In the rows, 128 means zero.
Y: rows in 3 groups, each row roughly a mix of its group's directions:
Y (123 x 13):
[[166  90 138 100 158 108 110 138 132  85  89  79  97]
 [111 157  95 132 125 161 149 184 148 150 104 167  80]
 [141 131 118 137 141 102 148 150 107 150  41  93 109]
 [119 126  91 148  89 158 128 175 127 115 112 199 112]
 [111  97 148 161  75  96 106 118 179 112 151 108 162]
 [138 149 133 174 112 171 129  68 139  93 162 107  99]
 [140 114 152 165  97 149 119 122 151 114 173 194 163]
 [135 166 119 117 183 172 144 128  79 159 117 138  87]
 [143 154 130 165 139 186 130  87 145 101 170  88 106]
 [138 161 112 108 186 164 147 133  81 152 110 145  84]
 [ 92 104 121 123 112 155 102 102 137 121 204 169 144]
 [156 180 160  99 139 116 126 115 144  81 187 146 125]
 [165 154 129 164 137 189 126 109 144 102 165  89  99]
 [103 128  86 136 101 157 128 182 131 129 106 190  98]
 [143 174  92 147 146 138  93 106 170 164 140 140  76]
 [129 133 121 135 131 102 163 149 154 178  73 121  70]
 [148 138 118 164  88 144 128 184 165 118 105 185 130]
 [ 96 171 119 162 115 120 143 108 149 201 128 138  91]
 [ 73 105 151 152 129 134 116 111 168 188 152  93 132]
 [172 162 127 156 117 180 130 101 114  80 165 101 141]
 [175 136 180 134 149 130 182 132 104 138  86  92 119]
 [134 157 132 175 110 168 122  74 147  96 164  98 103]
 [136 158 118 163 148 114  97 127 182 186 136 135  85]
 [125 102 100 145 126  87 107 119 106 134  58  82 152]
 [134 100 165 117 123  88 171 163 149 128  62 117 111]
 [140  85 152 180  97 130  97 151 181 126 154  97 128]
 [ 99 138  75 125 105 157 124 174 119 108 107 186 101]
 [125  81 127 163 129 120 130 130 111 156  52  94 153]
 [157 101 167 108 135  96 151 155 153 114  67  97  99]
 [107 109 121  85 128  67 140 147 106 139  92 175 162]
 [121  78 141 146  75  94 110 130 181 105 144 113 161]
 [144 162 104 147 153 119 100 133 174 191 145 139  86]
 [181 131 113 139 161 127  79 147 172 134 115 104  79]
 [105 151 121  84 168 120 159 120  76 166 100 166 131]
 [ 93 168 120  89 161 111 152 111  81 170 116 154 156]
 [129 118 134 169 134 178 129  90 148 106 144 112  58]
 [105 154  89 122 128 159 152 177 134 152 104 157  70]
 [143 129 143 110 109 140 193 121 132  78  71 108 110]
 [ 91  77  82 160 110 144 121 140 107 164  77 133 132]
 [127 140  54 129  78 154 112 165 124  87 126 138 128]
 [ 88 107 161 160 117 131 114 116 164 194 154  97 140]
 [135  99 172 111 124  87 170 165 148 120  68 130 118]
 [183 138 185 142 139 145 191 131 102 137 111 128 113]
 [121 158 105  93 161 108 136 127 124 143 100  50 100]
 [164  93 135 107 163 108  97 139 128  92  98  76  89]
 [ 96  84 154 170  77 120 102 116 173 138 146 101 139]
 [129  97 123 180  91 165 135 154 141 148 119 193 141]
 [114 103 120 128 120  99  74  89 114  80 140 126 185]
 [115 141 112  81 150 117 124  97 125 139 176  57 108]
 [132 127 115 142 149 106 150 146 139 178  84  97  60]
 [ 80 116 154 153 113  99 164 134 114 198 100 124 113]
 [142 142  99  73 141  97 149 144  86  95 103 164 164]
 [ 77  99 158 134 113 105 163 155  78 153 134 144 168]
 [133 145 105  74 172 117 153 145  93 125  85 166  98]
 [101 149  90 151 134 122 110 129 116 208 142 132  86]
 [105  97 124  89 132  71 138 151 109 148  89 176 152]
 [144 130 137 112 112 145 194 120 123  76  76 100 110]
 [ 73  97 147 125 126  84 108 156 160 184 106 130 125]
 [107 116 128 107 150 170 153  96 116 161 176  68 121]
 [157  88 157  95 139 123 128 141 123  49 114 124 160]
 [111 161 124  95 149  84 132 155 105 161 123 139 197]
 [151 159  86 126 126 162  77  72 157 118 148 112 109]
 [ 95 110  94 132 134 147 150 158 100 173  69 126  87]
 [163 143 131 148 133 191 117 137 150  85 148  78  99]
 [135  90 140 180  99 153 145 154 125 150  97 191 135]
 [160 153 154 141 105 135 122 132 163  95 185 184 145]
 [164 118  89 108 176 131  66 139 115 111 166 105 117]
 [109 157 147 157 106 114 176 126 165 183  92 137  96]
 [ 88  81 140 119 104  85 101 179 146 151 107 125 160]
 [138 105 180 123 158  91 118  70 109 124 136  92 166]
 [ 93 145  84 120 135 147 141 178 129 151  81 146  78]
 [157 166  97  81 171 133 152 143  83 106 105 156 116]
 [176 158  96  82 162 145 157 134  89  95 111 149 115]
 [129 102 141 148 106 125  96  91 120  91 167 176 181]
 [110  86 154 172  98 137 100 137 164 172 155  91 144]
 [140 122 108 145 120  76 102 141 123 116  48 103 150]
 [123 133 108  74 180 130 151 147  97 138  85 159  91]
 [141  89 158  93 114 111 146 163 102  72  92  98 145]
 [109 146  92 155 149 121 107 127 116 204 150 112  85]
 [168 147 113 118 119 169 100 106 153  54 144 137 148]
 [168 167  92 130 143 140  76 112 181 130 145 125  92]
 [148 162  94 137 117 100 131 174 126 114  54 137 105]
 [141 148 103 148 159 122  96 150 153 199 145 152  88]
 [148 174 146  92 138  97 102 114 161  79 175 114 140]
 [140 158 122 162 150 183 140  73 126 124 173 102 106]
 [ 99 165 117 137  97 165 140  69 118 106 168 148 164]
 [172  91 143  96 148 110 107 156 130  89  94  79 104]
 [134  87 110 185  92 146 141 152 118 159  79 158 138]
 [ 89 127 161 153  93 114 168 123 122 181  81 119 101]
 [102 143 106  78 159 122 123 105 119 134 150  52 110]
 [110 127 131 150 159  96 128 157 130 212 132 148  97]
 [148  80 152 100 128 111 119 139 118  70  82  84 125]
 [134 107 172 124 122  92 176 162 160 132  66 131 118]
 [158  96 161 104 128 130 134 132 139  48 113 123 170]
 [161 151 113 120 117 165 104 102 157  53 145 141 151]
 [ 97 115 140  81 160 117 109  81 115 128 179  82 130]
 [160 102 168 155  99 135 117 106 148 105 178 139 183]
 [115  92 149 161  69 107 105 119 180 115 148 104 156]
 [177 148  92  96 139 145 150 119  90  75 111 155 101]
 [162  88 114  87 146 126  90 144 113  61 123 106 145]
 [139 164 116 133 108 174 108  79 147  72 158 144 154]
 [111  73  94 173  96 151 131 145 115 170  86 133 137]
 [116 134 164 142  81 127 179 112 144 115  66 100 112]
 [ 97 167 107 165 112 139 119 112 126 203 141 140  95]
 [120  91 135 114 147  78 147 186 108 168  95 113 103]
 [ 93 159 132 146 105 154 133  90 126 153 173 181 168]
 [113 125 136 122 115 156 108 106 144 105 212 169 149]
 [101 121 119  99 128  78 152 104  91 150 120 173 181]
 [164 181 127 120 127  90 131 171 140  95  80 147 101]
 [112 157 128 100 143  85 139 141  93 169 122 151 195]
 [ 90  90 147 152 127 155 108 132 171 178 148  81 113]
 [155 166  88 129 129 152  80  81 171 120 138 115  94]
 [169 108 105 103 164 141  75 130 112  70 143 100 119]
 [131 166 122 124 178 176 146 117  75 159 121 137  89]
 [133  77 167 104 125 103 155 166 103  88  88 105 146]
 [163 168 106  93 174 165 153 136  84 102 112 140 105]
 [143 131 119  88  97  77 118 174 123 100  95 144 175]
 [159 137 132 160 127 183 109 140 160  91 148  81  88]
 [150 158 129 169 111 155 126  80 154  81 172  99 125]
 [156  97 130 173  86 140  99 139 171  86 157  96 127]
 [101  91 174 127 127  99 168 178  87 144 116 142 153]
 [174 118  91 102 158 140  75 140 125  73 144 104 118]
 [130 108 114  82 173 127 147 155 104 170  90 159  88]]

one row of each group, then the others: which group is each in?
[ 98  98 155 177  78 130  98 115 168 155 146  98 127]	<84>
[163 100 143 122 153  97 114 184 146 155  85 114  84]	<63>
[132 174 139  74 167  91 121 110 129 106 144  76 111]	<12>

[112  80 122  81 152 109 133 179 112 162  87 153 125]	<84>
[149 159 127 169  96 126 117  91 162  80 173 101 148]	<84>
[171 169 103  82 169 134 155 142  93  97 108 152 119]	<84>
[ 79 145 156 148  84 120 172 110 139 166 118 170 153]	<63>
[103 117 128 100 126  78 151 110  91 160 110 180 170]	<84>
[ 98  76 133 117 164 112 131 157 135 195 109 145 100]	<84>
[136 159 137 173  98 147 118  83 156  77 163  98 128]	<84>
[138  87 167 113 134  85 146 161 137  96  73  97 119]	<63>
[145  86 139 172  95 140 105 134 181  86 148  98 109]	<84>
[138 148 135 177 112 168 125  73 151 100 163 103  94]	<84>
[172 155 174 126 153 127 173 115 145 159 144  73 117]	<12>
